One turn sends every row of this set to another row. A few are shown first. Where does it send the rows asked after them?
z_332: [ -8 -13  16  -8   0   6  16  -6   9  12   9  21 -11 -27 -28   5 -12   6
   3   7   7 -14  14   2  -6   2 -11   7   6  16 -14  18]
z_749: [  1  -9  -2  12  -9  16  10 -13 -17 -29 -18  -9   8   0 -19  17  26   6
 -12  28   3  -8  36  18  -5  25   5  23 -21  -6  -3  25]
z_397: [ 17   4  13  20  -2  43 -17   9  -7 -13   8  -6  21 -16 -45   2  16  27
  -2   4   2  14   4  29  28 -11  -5 -10   6  17 -14  23]
z_357: [ 14 -13   9   6  -3  -1  15 -17  13  14  14  18  16 -46 -19   7  -6   9
 -14   7   1  -7  11 -11   0 -14  -6   6 -10   1 -26   8]
z_648: [ 20  21   8  45   1   4   1  -4  -8 -22  18  -9  34 -18   3  27   9  -5
 -17   9 -26 -14  18 -26  15   5   4   6  -9  -9 -10   9]
z_805: [ 40  -1  16  43 -17  35 -16 -11 -15 -22 -15  -8  26 -11 -29   4  22   9
  -5  13 -12  14   7 -14  23 -10   3  12  -6  -1 -11  13]
z_712: [  2  12   1  12   4   4  -6  19  11  14  16   9   0 -21 -26  13  10  26
  30 -29   0  12  19   4  21  -1 -17   4  -6  -7 -24  18]
z_274: [ 22   3   8  26   2  47  -9  -5 -10   3 -11 -22   7   9 -29   5  24  -2
   2  25   7  11  25   4   6   4  -8   1  21  36  -2  23]
z_99: [  0  30  -5  -5  -5  14  -3 -10   2 -12  10  -3  17  20 -15   1   6   2
   0  -6   0 -39  26   0   2   8  33  20  31   4 -17   0]
z_283: [ 12  19   2   0  13  15 -11   9 -28  10 -15 -15 -17 -10   0 -19  10  19
  15   9  20  -3  19  11  -3 -15  -2  -3  19  17 -15  16]
z_159: [ 20   8  -7  17  -5   9   3 -21   3 -29   4  18  37  -5 -36  19  23  21
  -4  12   6   3  24  12  12  42   0   8 -23  -1  -2   4]
z_864: [ 10  -5   2  11 -12  23   4 -23  -9 -10  -7 -15  16  -5 -21   8  27   4
 -14  31  -1 -12  38  24   4  44   8  19 -19   3  -8   9]
z_108: [ 24  47  17  11  16   8  -7   9  -8  -3  -2   8   5 -17 -29 -14  25  17
   3 -21  -6  -7   7   1  26 -15  10  -4  12  -2 -24 -13]
z_80: [ 39   5  19  41  -8  34 -16 -18 -12 -27 -14   0  17 -12 -33   2  30   5
   0  13  -8   4   3 -16  29   7  -6  21   8   9  -8  10]
z_743: [  2   2  -3  28   1  26   0   7 -12 -12  23 -14   1  -2   8  25  -2  -8
  12   6   2   3  32   1 -16  21   4 -12   2  30  12  20]
z_888: [ 17  13  17  25   9  36 -17  10  -3 -26   1  -1  16  -2 -46  -2  23  19
 -10  -5   6  10  -4  30  26  -3 -12  -2  11  10 -16  25]
z_391: [ -5   2  -1   8   7  21   0   1 -15 -15  12  -7  29 -12 -45  16  39  16
 -25  15   8  -7  42  21  -2  22  13  -1 -18  17 -22   4]
z_471: [ -2   6   5  23  13   8   3  19  -8  30   7 -17 -11  -2 -19  -1  26   3
  11 -12   6  -6  46 -23  -4   6 -13  11   7  18 -24  21]
z_413: [ 26  -3   1  32  -7   0  -4  -8  -2  14  -4 -11  -4 -29   5  -2  16  10
  15 -10  -9   3  22 -18  16   3 -13  33 -16 -21 -26  19]
z_860: [  9  25  -7  35  27  17  -3   0   5  -4  19 -18   6  16   8  24   4 -14
  -8  11 -11   6  19  13 -11  25   4   1  -2  16   1  15]
z_949: [ 14  11 -33  10   0  12  -3 -24 -21 -14  14   5  16  -8  -6  -5  -2  30
   8   0   3 -21  19  -6  -6  -7  37  31  12  12 -14   8]
z_512: [  2  -9  17  12   8   1  10 -11   3   1   1  28 -18  -8 -30  -2   1  -9
  -1  -3   8  -6  14 -26 -22  17   2  19   2  22  -9   3]
z_746: [ -3   8   9  25  -2  18   3  18 -13 -24  35  -8  15 -27  -7   8 -11  22
  -9  -5 -14 -18  13  26  18   6  -2  -8  -8   0  -5  31]
z_38: [ 25  32  16   9   7  18   7  11  -6  16  -9 -23  -6   7  -7 -32  14   3
  -8 -11   5 -13  26  19   4  -4   3 -12  18   4 -12  10]
z_269: [ -8  19  10  26  22  14 -24  12 -16 -24  32  -4   3 -18 -10   5   0  16
  -9   0 -11 -15  -5  31  17  26   3   9  -6   8 -19  13]
z_77: [ 19   9 -20   0 -10  12 -10 -14   8 -28  18  -5  30  -6   7   1   8   8
  -8 -22  22 -18  17  15  -9  -7  28   3  15  -8 -24   4]
z_250: [ 29  23  11   7  -4   3 -17  10 -18 -10  -2   7  20 -31 -10 -14  10  31
  10 -14  22  -1   9  -6  16 -21  -6 -21   9  -3 -23   3]
z_524: [  0  -4  22   4   9  -2  -8   1  18  16   4   6   2   3 -21  -9  -9  -6
 -28  -2   5  -2   0  15 -15   7   7   7 -16  -6 -33   4]
z_819: [ 23   4   9  33   4  40  -8   3  -7  -6 -18 -26  10  24 -25   4  24  -6
 -13  18   6  16  21   6  -3  -4  -5  -1  11  19  -4  29]
z_541: [ 25  17 -17  17  -7  10   2 -18  -4 -23  17   0  24  13  -6 -22   2  13
 -12 -22   6 -31  19  -3  -7  11  35  21  13  -2 -13   5]
z_257: [  1  12 -19  -8 -14   8 -16  -9 -10 -10   7  -8  32   9   4   8  -9  19
   5   9  17 -25  23  -1  -7 -10  27  11  19  -1 -22  12]
z_543: [  7   3  -5  17  -8  14   1  -9 -11 -34   0  17  25  -3 -44  26  23  21
   0   8  -3  11  27   9   3  25  19   9 -34  -2  -2   2]
z_29: [  8   9  14  39   1  10 -23  -3 -26 -31  20  -1  18 -27   0  24  14  -5
   3  10 -11 -15  14 -33   9  22   7  11  -4  13 -13  -3]
z_792: [  9   7   0  27  16  -1  -8  15   0  35   5 -26   6   6  -5  -5  20   6
  -3  -7  14   2  38 -16  -6   7 -20   6  -2   5 -32  24]
z_171: [  5  22 -23  -4   6  20  -3 -20   3 -22  19   5   9 -16 -11  13  17   7
   8 -15   3 -24  18  13   1  -7  36  21  25   9 -22  -5]
z_787: [ 22  -2  16  33  -9   6  -9  -3  -4   6  -1  -8 -15 -22  -6 -12  25  -2
  16 -24  -9  -6  23 -20  15  21  -5  36 -12 -14 -25   7]
z_550: [ 53  20   9  22 -18  10   0 -10  -5  -1 -18  -6  10  -4   9 -21   9   2
  12 -11   7   5  21 -18   4  -3   3  -9   5  -8   0  -1]
z_520: [  4  -6  28  14  12  -4  -6  -5   8  -9   5  23  -6 -19 -30  -6  12 -12
 -24 -16   6  -9  -1 -12 -12   9   8  19 -10   0 -35  -8]
z_855: [ 36  32   3  18   8  12  -8 -14 -18   2 -24   4 -16 -10  -3  -7  19   4
  27   2  -6  10  13 -19   6  -7  15  16   8   5  -5 -10]
z_449: [  8  14  11  17   6   1 -22  20  16  11  17   4   6  -6 -23   0  13  16
  17 -38   9  12  12   9  18  17 -14   1 -10 -11 -31   8]
z_753: [ 21  -8   4  17   3  -3   9 -16  17  30   4   7  17  -5 -13  -2 -15   0
 -22  11   1   8  13 -12 -19   0   5   5 -20   1 -20   6]
z_460: [ -2   4  -8  10  12   8   9  -2 -10 -28   5   0  32  -9 -36  19  37  19
 -27  17  21 -11  36  18  -1  20 -10  -1  -9   9 -16  22]

z_550 turns into z_38
z_753 turns into z_524
Now these:
z_413 turns into z_792
z_29 turns into z_743
z_819 turns into z_888
z_99 turns into z_171
z_391 turns into z_543

One turn sends every row of this set to another row. A few are shown first. Where does it send the rows asked after them?
z_84: [-25  26  33  -7 -12  -1   7  21  10  11  37 -20 -33  20  16  22 -25   8
  10 -13   0]
z_679: [ -1  -4  33  12   8   4   1   8   8  10  42  -8  21  -2  15  -7 -18  18
  44   1 -12]
z_659: [ -9  46   3 -13   3 -14 -16   5  -3 -10  24 -12 -13 -17   6  -4 -11  -4
   8  -9 -23]
z_353: [ -3   8  30   3 -33 -13 -18  15   9  -7  35  10  31  25 -30  -5 -21 -11
   9  -3 -28]
z_178: [-10  18  21  10 -24 -17 -13  22  11  -5  20  12  17  18 -29 -10 -15 -18
 -12 -15   0]
z_580: [ -2  -3  17   5   3   9   4   0  13   7  47  -9  33  11  19  -3 -14  17
  37 -11 -17]
z_765: [-10  -5  34  -5   6   2  -1  -9   0   0  45  -2  19  11  17  -1  -4   4
  47  -4 -32]
z_599: [ -3  -2  34  -5   5   8   6  -1   9   3  37   2  30   1  22 -15  -9   8
  42   0 -15]
z_68: [-15  12  34 -20 -30  -3  -3  -5   3  12  44  -4  10  -2  51  11   1  11
  14  -7  -7]
z_295: [-15  24  18  -8   5 -30  -4   5 -19   9  44 -13  16   5   9 -30 -16 -30
  16   3 -13]
z_404: [-23  17  25  12  -6   2   2  18   5  19  26 -20 -28  16   7  23 -33  -3
  -4 -16 -11]
z_584: [-16  15  26 -17   8 -21   8  -1 -16  -1  43  -5   8   0   2 -39 -18 -19
  20   3 -18]
z_846: [  1  -1  36 -11 -38  -6  -3  19   9 -21  54  17  28  21   3  17 -22  -7
   0   9 -26]
z_286: [ -3  12  15   3 -23  -5   1  28  12 -15  23  17   6   6  -6  13 -11 -16
 -25 -20  10]
z_600: [ -6  -8  20   1   8   1   0   0   8  10  43  -1  30  17  19  -5 -13  -6
  48  -3 -18]
z_120: [  2  -3  36 -24 -33  -9 -10  22   7  -9  45  20  32  17  -6  20 -27  -5
   4   6 -27]
z_95: [-27  10  33  -3  -7  -6  17  16  -2  15  31 -18 -26  12  21  24 -11   3
   9 -12  12]
z_563: [-26  16  30 -18  -1  -9  10  20   8   0  23 -15 -29  17   9  29 -33   0
  19 -11  -1]
z_699: [  2  -1  25 -12 -31  -1   5  22  14 -25  38  23   6  13  12  26 -14 -11
 -16  -4  -2]
z_552: [  6  -4  28 -12 -34   1   7  25   7 -18  39  17  11  10  10  29 -17 -15
 -17  -7  -8]
z_213: [ -5  11  17   1 -24  -7  -1  23  18 -15  17  17  -2   9  -8   4  -7 -15
 -25 -12   9]
z_6: [-10  15  23  13 -24 -16 -12  22  15  -6  20   5  14  17 -31 -15 -12 -12
 -12  -6  -8]
z_185: [ -7  11  35 -12  -1 -31   3  -2 -16   9  36 -12   3  -6   9 -39 -19 -12
  15   5  -5]
z_75: [-25  12  32 -16 -15 -12  10  25   8  15  23 -23 -27  18  23  26 -21  -5
  10 -14  -5]
z_146: [  6  -1  34 -14 -44  -5  -9  16   6 -14  47  15  29  17  -2  16 -21 -10
   2   3 -32]
z_653: [  6  -1  27  -9  -4  -3   8  -7   6  -1  25  14  30   4  21  10 -13   8
  45  -1 -11]
z_169: [-15  43  -1  -4   4 -19  -3  22  -3  -4  27 -19 -14 -10   3   8  -6  -3
  12 -16 -22]
z_931: [ -3  14  14   7 -16 -16 -12  22  10   5  27   8  17  20 -31 -10 -14  -9
 -18 -17  -2]
z_35: [  7  13  19  -3 -15  -5  -6  25  10  -5  23  14   2  10  -5  12 -10 -15
 -33 -17   6]
z_803: [ 11   1  31 -21 -23   0  -4  25   9 -14  34  22  10   9  10  32 -18 -12
 -17  -4 -10]
z_49: [-25  12  39 -13   0 -13   4  16   8   1  44 -13 -35  22  20  17 -34   3
  14 -17  -1]
z_399: [-34  22  32  -8   1 -26 -10  -5 -19  10  44  -9   5   7   1 -29 -17 -21
  22   2 -18]
z_511: [ -5   8  32   5 -34 -14 -15  19  10 -11  42   7  33  23 -24  -7 -19  -5
   4   6 -31]
z_616: [-28  20  29 -26 -36 -11  -6   6  14  16  44  -7  16   8  44   9 -26  14
  12  -9   5]
z_93: [-22  23  37 -10 -27  -6 -20   7  14  14  54  -5  11  -2  47   4 -26  18
  13  -6  -2]
z_76: [ -6   7  24  -6 -28 -19 -16  20   9   2  41  12  36  23 -30  -6 -24  -1
   4  -3 -23]
z_327: [-26  40  -1   0  -1 -22  -7   8  -5  -5  44 -10   0  -1  -1  -7 -20   3
  -2 -28 -35]
z_478: [-17  10  30 -19   1 -37  14  -6 -18  -3  43   1  25  17   5 -23 -26 -17
  20  -8 -19]
z_522: [ -5  11  32  -5   7 -17   2  -5 -17  12  40 -20  12  10   9 -34 -22 -25
   8   4 -13]
z_67: [ -9  35   5 -14   4 -22  -7   5   2 -14  34  -6 -23 -14   6  -8  -9  11
  16 -21 -19]
z_885: [-19  11  24 -22 -34  -2 -13   3  19  19  37  -3  17   6  50  11 -12   7
  21 -10  -8]
z_448: [-33  42   3   4   2 -14 -10  12  -3   2  32 -11 -14 -12  -1   2  -3   6
  16 -16  -9]
z_895: [-16  20  43 -13 -30   6  -7   6  17  19  38  -6  12   6  47   7 -14  16
  16  -4   4]
z_5: [-22  46   2 -11   0 -16  -2  12  -3  -8  42 -11 -24  -6  -2  -8 -15   2
   9 -15 -21]
z_325: [ -8  20  34  -9 -36   2 -10   0   9  24  21   1   5  -2  42  17 -22   2
   4   3   6]

z_120 turns into z_35
z_584 turns into z_895
z_846 turns into z_213
Now these:
z_885 turns into z_169
z_522 turns into z_616
z_286 turns into z_353
z_67 turns into z_679
z_653 turns into z_404
z_68 turns into z_448

